A single turn carries every row of the set below to another of its rows. Some are shown first; where does it send the rows asked next?
Z: [ -6  28  21  -4 -16  -8 -54   3  -5   5 -14  12  30  -3  39  58]
R: [  1  -8  -3  -9  20  15 -28   8  -4  -8 -37  51  30 -14  -5  -8]
L: [  1  16 -29  -8  27 -27 -16  12  -4  19  12   7  24  24  20  40]
X: [  0  24  15  32  23   9 -34   0  -1  14 -49  38  33 -25  14  31]
Q: [ -7   5 -19 -10  13 -40 -12   0 -17  19   8  10  14  19  18  43]
G: [ -4  23   4  -5 -21 -14 -48  -6 -23   5 -32  13  22  -9  43  62]
T: [  4   6 -16 -12  17  17 -17   5   0  -3 -28  62  22 -32   5  -5]
Y: [  4  15 -40 -39 -18   9 -40  22  -9  -1 -29  15  32   3  30   9]
V: [ -7   8 -23  33  45  -8 -19  -4 -14  -3 -13  57  24   0  11  19]
N: [ -7   7 -19   6  26 -33  -5  -5  -8  18  11  -3  18   8  19  35]
M: [  9   7 -36 -41 -16  -7 -20  11 -13   7 -40   5  28  -4  21  13]
C: [  4  25  14  15  29  15 -32  -5   3   3 -37  48  21 -42  14  38]
E: [ -5  14 -19  19  50   0 -14  -2  -8  12  -9  61   6 -14  11  25]
B: [-17  17  19   2 -22  -4 -53  -8 -18   7 -27  11  18 -17  38  46]
D: [  1   3 -48 -34  -3   9 -28  11 -18  -4 -38   5  19  -7  24   5]

M -> Q
C -> T
Y -> L
Now find these:
X -> R
D -> N

A single turn carries every row of the set below to another of its rows. Some are shown first; where does it send the rows asked next?
sepim: [ 35 -15 -12  35   7  12 -24   6 -19 -21  20   2  23  -9   4 -23 -12  -1
   3  18 -13]
Bop: [  7  34 -30  31 -22  31 -17   4  30   4 -30  30  -4 -41  14 -16 -35 -28
   0 -16   7]
Nitu: [ 31  27 -40  59 -22  17 -26  39 -20  13   5  38  31  15  -3 -32 -14 -47
 -23  10  14]
tif: [ 35 -13 -14  38   7  11 -21   4 -11 -29  20   2  22  -7   4 -22 -11  -5
   0  21 -11]
Defa: [  9  32 -23  39 -28  28  -8   2  34  -6 -24  32  -9 -34  13 -23 -31 -18
  -2 -25   5]
fiz: [ 34  16 -23  58 -32  11 -19  47 -32  20  14  40  29  14  -4 -41  -9 -28
 -14  -8   5]
tus: [ 30  12 -37  21 -18   4 -24  13  38   0  20  28  -3 -22 -32 -26 -15 -10
 -47 -15 -45]
raz: [ 35 -10 -19  33  12  14 -29   8 -15 -21  16  -1  26 -13   2 -19 -13 -12
   1  28 -11]
fizo: [ 10  23 -12  27 -32  28 -12  16  13  19 -22  31  -4 -47  12 -25 -32 -10
  11 -29  -3]
kiz: [ -6  29  -7  33 -34  -4 -41  40  -6  -5   4  55  33 -14  22 -30 -28  -2
  -7 -36   5]
lorok: [ 37 -12 -14  31   9  11 -29   9 -20 -18  16   1  25 -13   4 -21 -14  -6
   7  23 -12]
mul: [ -9  39 -26  27 -23  -2 -53  36  -1  -4  -4  50  39 -15  25 -18 -33 -22
 -13 -17  14]
disi: [ 24  34 -41  -1 -29   3 -29  19  26  -7  24  14  26 -14 -25   1 -16 -40
   8  29 -13]
fepo: [ 30  15 -48   8 -11   9 -37  17  28  15  14  23   7 -31 -32 -17 -19 -24
 -41  -2 -40]
gilez: [ 31  25 -35  66 -23  15 -17  35 -12  -1  10  40  27  24  -2 -37 -11 -40
 -26   2  13]
pizu: [  9  25 -11  37 -33  27  -7   8  24   3 -20  33 -13 -37  12 -29 -30  -7
   5 -33  -4]
sepa: [ 36  22 -32  53 -25  15 -28  47 -31  25   8  37  33   7  -4 -34 -13 -40
 -16   2   9]
dumi: [ 30  16 -10   7 -49  -3 -15  29  10   0  40  18  16 -15 -27 -18  -8  -4
  22  -3 -31]
bol: [ 34 -10 -18  37  13  12 -27   3 -11 -28  16   2  24  -8   4 -21 -13 -10
   0  25  -9]
befal: [ 32  10 -38   7 -17   7 -34  22  19  23  17  23   6 -35 -34 -22 -17 -13
 -36 -11 -45]
mar: [ 23  36 -35  16 -36   0 -14  10  41 -30  31  18  16   2 -23  -7 -12 -30
   1  19 -16]
zab: [ 12  29 -23  23 -26  30 -21  12  15  20 -27  29   0 -48  12 -19 -38 -24
   6 -18   3]
zitad: [ 30  23 -23  -8 -38   2 -28  30   7  13  29  15  27 -22 -25  -3 -15 -23
  22  17 -24]
feg: [-10  41 -24  40 -26  -3 -44  30  10 -20  -2  56  34  -6  25 -24 -30 -19
 -19 -19  15]
Diz: [ 32   8 -32  14 -22   5 -24  19  24  12  22  25  -1 -27 -35 -29 -15  -6
 -39 -19 -48]
Vepo: [ -7  35 -13  40 -31  -4 -38  31   5 -21   6  56  31  -6  23 -29 -27  -5
 -16 -33   8]
Reput: [ -6  34 -15  25 -27  -2 -50  42  -9   4  -2  52  39 -20  21 -23 -31 -12
  -7 -26   7]
bim: [ 28  15 -48  15 -12   7 -30  12  37  -1  15  25   4 -24 -32 -20 -18 -23
 -47  -5 -39]
murep: [ 32  19 -24  67 -30  13 -13  38 -21   3  14  41  24  23  -2 -43  -6 -28
 -21 -10   6]
kifa: [ 28  24 -14  19 -48  -6  -5  15  31 -28  40  22  10   1 -24 -17  -7  -7
   9  -1 -26]

disi -> dumi
gilez -> sepa
Diz -> bim
Now find these:
feg -> Reput
pizu -> Bop

A single turn carries every row of the set below to another of its rows. Some are shown first; where does it send the rows asked next?
Tev: [ 23  54  31  19  -7  21  18 -40 -19  24 -23  12  18 -22  31   0  -8  33
  51  23 -23  17  11   8  57   6  -7  -9  17  -1 -15  15   0  -2   1 -10
 -13  23  26  10   6]
sagad: [ 42  44  -7  21  -4  -3 -24 -12 -20  42  -2  14  39  17  23 -25  27  37
  63   4   1  -1   9  20  46   0 -41  16  -6  18 -26 -18  16  26  27  -2
 -32  18  22  16   3]
gusup: [ 65  35   8   0  -3  -3 -19  -7 -25  25 -19  13  21 -20  17  -8  21  55
  50  13 -23  22   5  33  52 -18 -20   6 -19  11  -1 -26 -11  37  23 -11
 -41  16  20 -13   0]
Bilot: [ 27  57  23  17  -1  20 -38 -36  -8  37 -11  12  16  -8   7   0   5  29
  56  19 -31  29  10  -7  27  11 -29   2 -14  -5  -7  -8  36   1   9  -8
  -1  26  39 -14  10]
Dud: [ 32  53   8  11 -16   1 -38 -41 -29  37 -22  21  28   9   5 -34  18  35
  56  11 -22  23   1 -17  27  -3 -27   5   0   8 -23 -22  28  -1  19   7
  -6  17  27  11 -14]
pok: [ 70  16  20  24   0  35  19 -34 -14  17   0  10  16 -11 -10  -3 -13  39
 -19 -24  15  -4 -18 -13  27 -28  -6  -2 -43   6 -12  17 -24  -5  14 -19
  13 -16   8 -33  -3]
rino: [ 66   6  18  21  -4  42  16 -37 -17  14  -2   4  11  -8  -5  -1  -3  42
 -26 -24  11  -4 -22 -13  28 -26   1   3 -41   0 -17  15 -25  -3   8 -19
   9 -13   3 -25   1]
pom: [ 75   7  -5  56 -21  23 -27 -41 -43 -14 -18 -19  24  19  -4   5   2  57
 -13 -10   9  17  -2  -9  44 -56 -19 -25 -23   3 -22  12 -19 -12  27  -3
  -2 -22  18 -11   1]
fam: [ 78  17  -4  46 -16  23   0 -27   1  14   5  10  16  29  -4   0  23  58
   9 -38   0  -9  -3 -15  19 -23 -16  -5 -30 -32   5  32  11 -27  19   4
   9 -32   8 -12  27]
vukab: [ 58   9  -8  44  -6  29 -13   5 -22  13  20 -31  23  25  11  31   9  66
   5 -34  17  -9  -7  10  23 -16 -32 -22 -32   8 -30  -4  -5 -13  14 -14
  12 -10  18 -31  33]
rugo: [ 51  -1  -9  46 -20  35   4 -19   5  14  19 -26  22  16  11  12   0  41
 -21  -4  22 -14  15   1  38 -43 -23   3 -18   6 -21  33 -13 -13  25   5
  14  -1  14  13   8]
fifi: [ 51  -1  -4  27 -11  27  12  -1 -24  21 -31 -17  33   7  10 -11  11  64
  -5 -32  13 -23   3 -22  47  -4 -14 -25  -5   1 -22   4 -14 -29  13 -14
  14 -29 -13  -5  15]
tisu: [ 37  55   6  18 -17   9 -36 -37 -31  35 -23  13  23  15   6 -44  28  31
  44  12 -25  20  -9 -21  27  -8 -26  13  -1   4 -27 -24  27  11  17  11
  -5  16  31   1 -13]
gog: [ 25  69  17  25   5  29 -26 -30  -9  38  -8  12  21   0   9   0  10  24
  49  20 -36  20  10  -8  36  19 -30  10 -15  -7 -17   0  37   5   6 -10
   0  24  30 -20  20]
kibi: [ 66   3  17  24  -2  39  13 -35 -17  13   2   9  19 -10  -4  -4 -16  39
 -23 -25  12  -8 -24 -12  29 -20  -9   3 -46   0 -16  18 -22  -5  17 -16
   7 -11  10 -32   1]
gug: [ 54   7  -3  36  -9  23   9  -4 -20  28 -36 -21  28   7   5 -14  18  62
   1 -29  20 -20   2 -23  49 -15 -10 -33  -6   2 -20   0 -13 -27  13 -14
  19 -31 -10  -7  11]
dupev: [ 50  47  -3   8 -16 -14 -16 -36 -12  17  -7  15  25  -8  28  12   6  60
  67  18 -38  20  21  22  57 -20  -3   2   4  -4  10  -1  10  -2  15   7
 -17  30  32   2  -1]
tulor: [ 60   8  -2  30 -16  31  15  -3 -20  20 -35 -23  32  10   6 -15  17  69
  -4 -30  19 -16   2 -19  43 -11 -12 -24  -6  -2 -20   4 -13 -30   7  -8
  10 -33 -12  -8  10]
Boki: [ 33  53  26  22   1  30 -28 -33  -4  37  -9  14  12   5  10  -5   1  22
  50  16 -33  28   8   6  27  23 -29   2 -13 -12 -15  -4  35   8   2 -19
   0  19  28 -26  14]
Zak: [ 60  46  -9  10 -23  -4 -13 -34 -18  10  -2  16  24  11  26   8  -1  50
  53  25 -48  19  21  33  58 -21   0   6   3 -12   5   5   2   0  11   7
 -15  29  28   1   3]
toka: [ 27  56  25  14   0  16  -4 -41 -17  25 -26   7  21 -32  24   7  -6  40
  62  19 -18  22  16   1  58   2  -9 -10  11   3  -6   7  13  -2   4 -12
 -14  31  35   5   3]
foded: [ 58  49  -6  11 -19  -5  -6 -26 -13  12   2  10  22  -5  26  16  15  63
  57  19 -50  27  19  27  61 -23  -4   3   7  -8   6   2   8   5  15   7
 -17  24  32  -8   6]
Dufig: [ 76   3  -7  38 -18  28  -2 -25  -5  10   4  12  20  30   1  -2  19  59
   0 -37  -5 -11  -5 -16  22 -17 -16   3 -30 -35   2  31   7 -26  21   5
   4 -29   5  -7  29]
fabom: [ 50  -2 -11  46 -14  32   7 -17   3  20  19 -17  17  15   5  15  -2  33
 -13  -3  23 -17  24   1  45 -44 -21  -1 -20   9 -16  32 -15 -11  27   3
  21  -2  13  15  11]
pibun: [ 40  43   5   5  -5  -6 -27 -13 -18  44  -6  17  28   1  17 -23  18  39
  70   2   7   4  12  14  35  -2 -39   8  -5  19 -19 -18  15  21  26  -5
 -30  24  25  22  -2]
Roned: [ 80  15  -3  38 -19  31   2 -20   4  13   6   6  20  28   0  -2  20  61
  -2 -35   0  -9  -6 -12  13 -21 -16   6 -32 -31   4  30   4 -25  15   7
   4 -30   6 -13  25]
Voli: [ 66  -1  -3  50 -18  28 -22 -41 -44 -16 -14 -23  21  19   1   8   7  60
 -19 -14   8  16  -9  -7  42 -51 -14 -18 -22   6 -31   6 -20 -10  16  -6
  -3 -20  16 -11   1]
tized: [ 54   4  -1  31  -9  29   9  -7 -28  17 -32 -23  25  11   7 -10  23  67
  -6 -33  14 -17  -6 -22  44 -12  -7 -26  -7   1 -26   1 -13 -26   5 -17
  11 -31 -13  -5  15]
Vak: [ 50  -7 -12  42 -16  40   5 -22   1  16  23 -19  14  20  11  19   5  36
 -15 -10  21 -15  14   4  42 -40 -16   6 -23   5 -22  31 -11  -8  18   1
  15   0  15  13  14]
Ler: [ 26  60  24  27   3  32 -29 -29  -4  35  -8   2   9  -6   9  -4  11  24
  46  17 -29  26   4  -8  30  12 -30   5  -8  -5 -17   0  40  14   7 -10
   2  27  43 -20  14]
Gope: [ 66  -5  -7  53 -21  21 -26 -40 -41 -21 -18 -19  25  20   1   5   0  62
 -18 -13   2  13  -4  -8  43 -46 -25 -20 -21  -2 -29  13 -11 -15  23  -1
  -3 -20  15 -14   4]
mireg: [ 62  15  -3  43 -12  32  -7   7 -17  16  13 -33  30  18  11  27   4  70
   3 -30  21  -4  -4   9  20 -14 -41 -24 -29   6 -26  -1  -8 -15  17 -10
  11 -12  16 -38  29]
Ripit: [ 55  38   5   9   0 -10 -25 -24 -25  26 -21  16  33 -15  25  -6  18  52
  48  18 -25  15   3  29  58 -16 -20  10 -19  17  -6 -28 -14  39  25 -11
 -40  16  18 -17  -2]
vire: [ 31  61   7  21 -10   4 -30 -39 -36  34 -24  21  35  14   8 -38  27  33
  46  12 -30  20  -8 -20  33   0 -29   9  -4   6 -34 -23  24   5  16   6
 -11  10  22  -2  -8]
tede: [ 64  18  -7  48  -6  25 -15   3 -22  20  16 -25  27  18   9  27  -1  63
   9 -33  21  -8  -5   8  21 -18 -38 -28 -35  10 -22  -4  -8 -13  22 -13
  18  -9  23 -40  30]
Fibag: [ 57  36  11   0  -2 -16 -33 -21 -17  24 -20  19  23 -18  16  -5  11  55
  57  15 -24  21   7  28  45 -16 -18   4 -19  13   2 -28  -3  27  24 -11
 -36  20  21 -10  -5]
Tosif: [ 57  36  16   6  -7  -8 -33 -17 -28  22 -23  14  21 -12  26  -3   8  49
  41  22 -24  16  -2  37  40 -15 -22   1 -23   7  -4 -29 -21  37  26 -15
 -37  20  21 -13   6]
gif: [ 45  41  -5  13 -12   0 -26 -13 -22  42  -7   6  31  18  26 -28  13  37
  64   1  13  -7   8  26  41   5 -35   4   4  12 -29 -17  12  24  27  -8
 -24  28  18  20   1]
voso: [ 75  12  -7  36 -16  31   2 -22  -2  14  11   5  14  32   0   5  26  60
   2 -40  -2 -10  -8 -12  18 -18 -11   2 -31 -32  -3  29   9 -24  12   1
   9 -26   4  -7  32]
zoza: [ 60   8  -6  41  -8  25 -13   3 -27   9  14 -23  28  18  11  27  -6  67
   3 -36  16  -6  -7   8  22  -9 -41 -24 -33   7 -28   0  -5 -13  19 -13
  12 -11  17 -43  33]
fomi: [ 73   7  -2  53 -23  29 -25 -37 -36 -16 -15 -29  28  19  -1   6   2  64
 -21 -10   8  19  -6  -5  38 -48 -22 -21 -21   2 -29  10 -14 -16  21  -5
  -3 -19  14 -19  -1]
farid: [ 56  53 -11  15 -15  -4 -11 -38 -13  15   0  15  32  -2  31  19  10  55
  57  20 -43  17  19  27  67 -19  -4  12  -1  -5   5   7   5  10  15   7
 -19  30  28  -9   8]
dok: [ 70  13  20  24  -3  44  15 -29  -8  15  -2  -1  18  -9  -5  -7 -13  40
 -29 -22  18  -6 -17 -10  25 -26  -6   5 -41   4 -14  20 -25  -4  12 -17
   6 -13   8 -28  -4]
tupa: [ 33  50  10  20 -25  -1 -36 -45 -29  34 -25  19  27  22  15 -39  24  38
  46  12 -29  20 -11 -12  23   0 -25   2   6  -5 -29 -24  22   3  18   9
  -2   7  17   3  -9]
Butag: [ 29  60  23  21  -4  22  11 -39 -18  18 -23  -1  18 -28  25   3   2  42
  52  19 -26  25  12  -1  65  -2  -5 -10  22   1 -16  15  15   1   3 -11
 -10  26  33   1   3]
vulib: [ 49  44  -5  10 -10   3 -17  -5 -22  44  -3  12  28   9  19 -31  29  37
  65  -1   7   0   4  14  39  -7 -35  15  -4  17 -22 -18  12  27  27   5
 -29  24  28  22   0]
Zim: [ 28  65  20  21  -2  21   7 -46 -21  21 -29  10  26 -28  26   6   3  37
  50  25 -28  18  13  -4  68   3  -6  -3  10  -2 -11  16   6   5   4  -8
 -14  25  25   0  10]
tobu: [ 44 -13 -12  42 -15  32   5 -21   0  14  17 -20  20  14  12  13  -7  36
 -18  -6  21 -21  15   0  47 -35 -24   2 -20   6 -23  31 -11 -12  25   3
  17   3  15  10   9]

gusup -> vulib
dok -> rugo
Now find these:
farid -> Ripit
rino -> Vak
kibi -> tobu
pok -> fabom
Fibag -> pibun
tupa -> Boki

